Families of rows that turns and mirrors carry onto each other, the same ones carrying the whole set onto itself: the rest of each named row's family, in list order
6 families of 6 rows
Z557: [ 14.9  -7.1  -6.0 -14.7  -4.8   8.2  11.9  27.6]
Z226: [-25.9 -14.8   5.6  13.4  10.9   6.5  -9.5   8.1]
Z98: [ -1.4   1.0   6.2  15.1  -5.4   6.1 -16.9 -19.4]
Z248: [ 21.6  -8.2  12.5   4.0   2.8 -13.6  -0.1  13.6]
Z822: [ -2.1 -14.6  16.1  30.5  -1.3  10.3  -7.6   3.5]
Z446: [ 2.3  1.8  8.6  9.9 -6.0  3.4 24.8 -7.5]
Z954: [  5.1  -2.5   7.6  12.1  -1.9   0.3 -25.3 -11.7]
Z584: [ 13.0   0.4   6.6   4.4  -1.1  -6.7 -23.1  -8.4]
Z516: [ 13.8   6.4   3.9  -2.9  -2.6  -8.8 -11.8 -12.4]
Z299: [-14.1  20.1  -8.7  -2.5 -12.8  13.4   5.6  12.9]
Z405: [  2.4 -12.9  -3.6   7.8  -8.0  38.4   4.4  -2.5]
Z870: [ 27.3 -13.5  -3.9 -12.0   0.5  16.0  -4.9  15.2]
Z856: [  1.9  12.5  -5.1  -8.1  -5.6   0.5 -14.0  30.3]
Z741: [ -9.0  -7.3  -5.0   6.0 -12.1  30.6  19.3  10.9]
Z777: [10.1 -5.7 -7.0 -5.8 -8.8 30.3 15.5 -3.3]
Z179: [ -9.8 -17.2  -0.9  16.0  -7.6  32.8   0.1  17.5]
Z568: [ 20.0 -20.7  -0.9   0.7  -0.1  24.0 -16.6  16.0]
Z682: [-20.2   0.1  -0.6  -5.2   6.9  -0.8  16.9   0.1]
Z370: [-16.7   6.7  -2.5  12.8  -8.7  19.2 -19.5  22.2]
Z401: [ -0.4   6.2   3.5   8.1  -7.4   4.3  -5.9 -23.0]
Z561: [  7.3   9.2   2.4  -0.5  -5.5  -4.0  -3.6 -18.9]
Z352: [ -4.6 -10.1   2.9  -8.9  15.4 -13.4  -6.3  18.7]
Z575: [-13.5 -15.8   6.4   4.3  15.2  -4.4 -16.6  18.2]
Z638: [ 12.8 -16.2  16.9  20.3   3.9  -3.0 -13.8  15.0]
Z224: [16.9  1.2  9.1 -0.6 -2.3 -9.7 18.7  2.9]
Z713: [  1.8 -21.7   0.9  10.6  -3.1  22.6 -13.1  29.7]
Z587: [ -6.1   5.7  -2.4   4.1  -5.2   8.1 -24.4  30.9]
Z415: [-6.4 -5.9 12.9 25.9 -6.0 13.2 12.5 -6.8]
Z100: [ 14.5 -16.4  -0.9  -4.4  -1.6   9.8  -6.5  34.3]
Z589: [ -8.2  -2.1  -0.1 -14.5  11.1 -12.1  10.8   9.9]
Z689: [ 22.0  -6.2  -6.8 -15.5  -4.4  18.7  10.6   6.0]
Z374: [  2.7  -2.2  -7.5  -9.3 -10.6  18.2  24.9  14.6]
Z16: [ -2.9  19.5  -8.0 -11.6  -8.8   3.4   1.4  21.3]
Z646: [-21.1  13.6  -5.2   9.5 -12.4  20.7  -4.6  13.6]
Z343: [-28.8  -7.2   1.4   8.2   7.0   8.1   7.7  -0.6]
Z795: [  7.7 -20.5  -0.5  10.8  -4.0  35.6 -12.4   6.9]

The rest of the family of Z856: Z299, Z370, Z587, Z16, Z646
The rest of the family of Z638: Z248, Z822, Z446, Z224, Z415
The rest of the family of Z682: Z226, Z352, Z575, Z589, Z343
The rest of the family of Z405: Z870, Z777, Z568, Z689, Z795

